In the data rows, 128 means zero.
Here is a table of points, one per row:
[255 255 140 102 100 122 153 155 181 226  82 150 114 255  61 201 187 182 162 125 135  98 158 119 189 188 209 147 109 121 255 128 255 161  88  81  85 192 255 100  94 233 250 167 204 150 189  96 255 154 120 126  85 190 144 169 137 143 153 190 217 101  37 172]
[255 255 136 120 125 152 143 159 193 211  98 150 130 255 114 203 183 205 158 172 174 105 164 138 189 220 209 152 104 163 255 107 255 171  76  68  98 223 255 109  85 191 255 140 204 158 185 135 254 232 103 106  83 184 122 180 183 136 167 224 242 104  49 178]
[211 255 137 117 111 140 145 168 208 223 134 132 108 229 192 255 182 181 189 201 156 151 168 145 177 170 173 155 148 137 227 121 255 149 113 102 101 196 255 154  99 212 231 108 181 120 162 110 236 189  73 100  90 167 123 166 163 111 148 147 211 160 112 152]
[186 237 145 138 114 134 136 165 177 224 124 109 113 216 168 255 190 172 186 173 145 153 166 136 171 170 169 146 158 139 192 137 232 130 127 133 107 179 255 162  88 174 216  95 157 107 136  99 192 101 109 104  83 141 107 156 146 113 154 127 154 152 142 124]
[195 208 151 162 130 164 155 166 174 218 128 105 118 199 158 255 188 168 192 160 133 219 156 136 167 165 217 153 179 148 174 161 209 118 136 238 107 146 233 172  97 144 175  75 127 112 125 100 163  50 214 110  86 120  99 149 157 108 140 105 123 154 156 119]
[168 174 146 150 124 150 148 159 156 219 139 103 124 169 133 255 188 143 183 131 117 212 157 134 169 157 198 155 168 144 143 179 183 104 141 232 109 125 224 166  79 146 155 114 131 119 128 125 154  48 199 130 108  94  93 164 139 106 119  99 102 160 161 116]
[164 151 145 149 115 121 131 146 142 192 123 103 124 164 115 225 171 127 169 113 123 194 148 133 163 169 183 148 163 152 132 173 162 108 143 216 129  99 198 147  77 145 130 107 105 116 105 106 147  61 165 146 116  73  89 140 133  97 106 111  96 138 140 114]
[171 133 158 155 127 128 133 144 129 170 120 105 126 135 108 191 145 112 161 113 129 176 122 118 144 143 163 146 146 151  88 183 141 104 132 199 135  81 178 151  72 138 118 118 123 118  89  95 121  66 131 131 122  85 101 144 145 106 100  92  91 122 146 119]
[171 127 152 152 130 151 132 150 130 163 127 128 136 125 122 168 152 107 173 120 162 164 130 157 143 152 144 154 142 206  91 186 119 108 133 184 147  83 194 145  69 170 101 111 130 119 106 104  89  50 107 145  92  90  96 131 160 118 109  99  97 134 147 124]
[176  98 142 126 125 129 134 131 121  94 130 141 137 113  91 117 143  91 156  95 132 144 110 138 138 137 138 158 131 157  70 187 101 115 134 171 153  79 178 154  68 165  97 119 130 120 119 112  86  57  73 161 119  97  86 129 150 124 111 117 112 167 130 128]
[191 109 153 130 134 123 132 120 119  90 128 154 148 114 105  80 128  87 159 107 130 144 106 139 143 123 133 154 139 174  76 192  69 111 126 190 168  71 160 163  90 170  88 132 154 140 144 107  88  57  77 168 134  97  86 117 128 121 106 124 114 184 107 129]
[198  96 134 120 139 121 134 105 107  59 127 175 140  94 105  44 114  77 151 107 126 138  88 132 152 114 132 150 129 176  70 173  60 108 121 180 172  71 142 169  87 184  81 128 137 123 163 118  98  51 120 178 147  85  79 101 105 128  96 128 117 214  95 136]
[219 111 143 120 138 108 139  96  99  40 128 198 151  96 114   2  99  61 140 104 123 148  78 139 132 124  86 159 127 180  63 177  65 118 130 179 197  58 140 174 101 192  67 129 141 121 163 128 102  51 129 163 154  76  79  92  87 147 106 144 126 243  75 147]
[175 133 148 113 122 143 152 131 110  95 147 168 148 118 144  85 114 112 172 141 158 219  98 132 138 128 123 161 124 185  99 147 130 128 145 203 167  96 149 185 117 161 109 109 128 114 161 144  25  59 179 132 112 113  93  89 123 111  83  74  94 171  97 128]
[150 160 155 131 122 160 146 157 126 127 136 132 146 137 163 143 135 130 152 141 166 220 118 128 122 125 150 135 117 162  91 147 138 125 150 201 155 125 134 170 118 118 116  90 111 119 142 134  79  81 156 123 105 120  89  88 179  97 115  97 100 104 107 122]
[124 146 135 129 126 177 133 145 121 136 133 133 132 122 164 149 129 136 153 173 173 200  92 129 106 110  76 116 126 169  95 133 125 131 149 184 157 145 126 141 118 113 162  91 107 114 100 130  47  94 124 134 102 115  96 114 197  89 114  90 104  94 108 128]
[130 148 139 142 134 175 135 157 138 159 146 135 135 145 180 183 138 159 152 191 193 200 121 132 123 136 131 137 143 191 118 128 127 137 136 191 156 150 137 152 119 115 166  86 106 124 100 139  68  87 123 118 118  98 108 116 191  99 106 112 128  91 120 122]
[110 102 150 150 145 185 151 162 148 150 152 156 141  90 185 156 151 168 168 205 198 181 127 136 133 135 144 136 142 187 105 136  13 140 140 193 177 168 124 150 120 154 160  90 116 136 112 150 146 107 103 123 130  91  88  89 190 103 104 110 122 100 109 114]
[ 49  92 123 126 148  75 122  84  98  36 135 123 152  75 110   0  66 110  28 121 113  35 160 116  73 207 113 102  78  38 195   0 222 193 125  37 130 227   0  79 187 132  26 255 178 136 143 218  94 255 176 125 209 236 255 104  32 223 176 157 118 200 255 125]
[ 25 118 102 133 152 119 129 107 125  41 128  99 142 101 161   0  82 141  37 162 127  48 166 132  82 173 121  94  92  69 219   1 202 196 131  47 118 224   0  80 211 123  43 223 124 143 111 200  81 255 154 108 187 197 255 155  32 174 173 204 156 124 255 118]
[ 30 163 104 136 159 146 136 129 158  55 140 100 141 138 199   9  97 171  52 194 170  77 163 144  84 172 155 101  98  82 207   3 193 194 119  60 118 229   0  92 210 140  78 206  96 168 127 219 119 255 139 112 173 182 255 202  51 174 178 231 202  89 229 113]
[ 21 169  82 137 170 181 133 130 163  65 141 108 141 132 224  30 102 198  54 227 193  90 175 163 106 190 149 115 101 110 240  19 166 193 108  37 125 255   7 106 191 133 106 165  89 174 112 245 130 255 126 126 167 160 212 203  69 165 180 235 235  46 221 140]
[ 15 166  93 143 142 164 129 138 166 101 142  90 131 127 184  96 113 190  66 172 146  85 173 155 100 149 130 101 117  74 221  51 169 169 124  42 106 226  26 121 201  89  83 129  91 153 100 172 153 255 132 118 152 139 206 195 109 146 178 195 195  45 184 123]
[ 19 141  98 141 123 155 123 140 152 140 149  90 128 123 156 161 108 173  71 154 130  89 166 140 103 118 114  98 130  65 189  82 145 150 136  60  94 175  47 126 204  48  76  91 100 123 104 130 148 255 133 108 150 134 193 183  93 142 164 153 163  74 175 118]
[ 27 112 104 136 119 141 127 134 136 143 137  95 123 125 139 179 137 166  89 136 101  81 138 135 101  96  91  86 141  40 145 126 130 127 131  47  85 143  55 136 180  38  89 108 106 106 102  87 173 253 129  95 125 123 145 158  86 126 148 133 138  99 161 117]
[ 42  93 116 125 119 122 125 129 118 164 135 100 108 112 130 201 136 131  98 111  88  93 134 128 102  71  87  95 148  71 100 128 108 106 147  63  81 105  71 140 184  92 107 124 107  81  97  83 133 163 102 101 117 130 135 136 133 111 129  85 121  99 115 111]
[ 61  55 113 115 111 109 110 119 116 168 133 109  98  95 103 180 131 130 104 103  79 108 130 119  98  57  92 108 159  89  88 133  96 110 147  86  87  95  91 158 174  69 114 136 128  95 121  85 114 101 126 114 111 114 153  98 144 108 127  72  83 119 130 126]
[ 58  47 115 121 116  90 111 114 110 160 127 117 103  94  97 183 137 115 122  90  84 105 122 113 118  63  87 109 157 116 106 154  81  86 147 103 116 117  88 137 167  87 139 135 118 141 116 106 107  70  94 111 116 113 144  68 147  99 139  77 101 127 132 123]
[ 87  46 125 124 116  74  99 105  98 142 123 121 109  82  70 154 126  92 112  57  75 103 121 100 117  50  87 103 138  57  98 155  45  92 143 114 100  92  90 137 181  97 120 138 131 151 135 103 126  75 111 117 142 228 124  65 157 110 120  91  78 110  86 123]
[111  37 127 127 130  81 104  96  85 114 120 135 118  83  79 112 116  76 110  53  69  82 105 110 120  63  80 114 139  84  66 161  39  93 131 114 120  78  97 125 149  84 118 154 131 142 132 109 132  67 111 123 116 163 109  80 144 127 118 104  89 123  89 127]
[145  45 133 108 130  69 109  84  79  85 111 144 120  74  79  61 117  78 123  59  71  77  95 102 119  69  85 121 115  98  49 153  25 106 126 113 132  51  96 125 128  98 121 154 139 139 146 111 126  55 109 148 126 137  96  93 136 130 116 105  99 137  83 133]
[152  42 112 102 133  66  98  80  68  61 123 164 133  68  81  21  62  51 108  46  70  67  68  93 116  90  78 128 107 135  48 168  10  97 120  94 153  36 102  28 112  93 131 123 137 138 149 131 134  55 120 150 166  92  88 106  99 156 119 113  86 124  61 134]
[160  21 108  91 128  67  98  72  67  36 115 174 134  74  75   0  54  42 105  53  79  74  60  95 114 101  66 140  98 146  32 167  11  99 103  92 166  34 108  37  79 109 140 125 126 132 141 130 134  48 113 169 152  87  70 126 112 160 115 126  96 136  71 131]
[109  41 107  97 113 109  98  94  73  70 107 126 117  86  75  52  72  83 103  67  94  97  98 105 111  70  74 103  85 141  36 113  37  97 111 106 127  40 108  39 107  66 151 108 100 123 113 106 108  49 155 143 145  99  89  90 102 139  90 104  72 121  67 124]
[ 81  76 108 111 109 129  98 114  89 103 116 107 113  85  97  96  88 114 123 104 116 102 100 106 116  75  98 102  86 121  35  85  58 108 111 118 102  62 100  53 119  57 154  90  87 106 100 110  86  51 142 115 140 107  94  82 124 134  73 103  95 114  83 123]
Along one direction, these points spread out more than along any other. Take the direction at right angles to it along which they spread out most. Then take the direction at right angles to both along which they spread out most. Go by this last direction. For each point below, how far along it does it lie, from 0 to 99? 50 is the average, and the first point above lies past it. One standard deviation of the points above along it is 16.
[ 87  46 125 124 116  74  99 105  98 142 123 121 109  82  70 154 126  92 112  57  75 103 121 100 117  50  87 103 138  57  98 155  45  92 143 114 100  92  90 137 181  97 120 138 131 151 135 103 126  75 111 117 142 228 124  65 157 110 120  91  78 110  86 123] -> 32
[130 148 139 142 134 175 135 157 138 159 146 135 135 145 180 183 138 159 152 191 193 200 121 132 123 136 131 137 143 191 118 128 127 137 136 191 156 150 137 152 119 115 166  86 106 124 100 139  68  87 123 118 118  98 108 116 191  99 106 112 128  91 120 122] -> 41
[ 15 166  93 143 142 164 129 138 166 101 142  90 131 127 184  96 113 190  66 172 146  85 173 155 100 149 130 101 117  74 221  51 169 169 124  42 106 226  26 121 201  89  83 129  91 153 100 172 153 255 132 118 152 139 206 195 109 146 178 195 195  45 184 123] -> 40
[198  96 134 120 139 121 134 105 107  59 127 175 140  94 105  44 114  77 151 107 126 138  88 132 152 114 132 150 129 176  70 173  60 108 121 180 172  71 142 169  87 184  81 128 137 123 163 118  98  51 120 178 147  85  79 101 105 128  96 128 117 214  95 136] -> 74
[255 255 140 102 100 122 153 155 181 226  82 150 114 255  61 201 187 182 162 125 135  98 158 119 189 188 209 147 109 121 255 128 255 161  88  81  85 192 255 100  94 233 250 167 204 150 189  96 255 154 120 126  85 190 144 169 137 143 153 190 217 101  37 172] -> 70
[160  21 108  91 128  67  98  72  67  36 115 174 134  74  75   0  54  42 105  53  79  74  60  95 114 101  66 140  98 146  32 167  11  99 103  92 166  34 108  37  79 109 140 125 126 132 141 130 134  48 113 169 152  87  70 126 112 160 115 126  96 136  71 131] -> 70
[191 109 153 130 134 123 132 120 119  90 128 154 148 114 105  80 128  87 159 107 130 144 106 139 143 123 133 154 139 174  76 192  69 111 126 190 168  71 160 163  90 170  88 132 154 140 144 107  88  57  77 168 134  97  86 117 128 121 106 124 114 184 107 129] -> 67
[ 58  47 115 121 116  90 111 114 110 160 127 117 103  94  97 183 137 115 122  90  84 105 122 113 118  63  87 109 157 116 106 154  81  86 147 103 116 117  88 137 167  87 139 135 118 141 116 106 107  70  94 111 116 113 144  68 147  99 139  77 101 127 132 123] -> 27
[219 111 143 120 138 108 139  96  99  40 128 198 151  96 114   2  99  61 140 104 123 148  78 139 132 124  86 159 127 180  63 177  65 118 130 179 197  58 140 174 101 192  67 129 141 121 163 128 102  51 129 163 154  76  79  92  87 147 106 144 126 243  75 147] -> 83
[ 19 141  98 141 123 155 123 140 152 140 149  90 128 123 156 161 108 173  71 154 130  89 166 140 103 118 114  98 130  65 189  82 145 150 136  60  94 175  47 126 204  48  76  91 100 123 104 130 148 255 133 108 150 134 193 183  93 142 164 153 163  74 175 118] -> 28
[109  41 107  97 113 109  98  94  73  70 107 126 117  86  75  52  72  83 103  67  94  97  98 105 111  70  74 103  85 141  36 113  37  97 111 106 127  40 108  39 107  66 151 108 100 123 113 106 108  49 155 143 145  99  89  90 102 139  90 104  72 121  67 124] -> 51
[171 133 158 155 127 128 133 144 129 170 120 105 126 135 108 191 145 112 161 113 129 176 122 118 144 143 163 146 146 151  88 183 141 104 132 199 135  81 178 151  72 138 118 118 123 118  89  95 121  66 131 131 122  85 101 144 145 106 100  92  91 122 146 119] -> 45
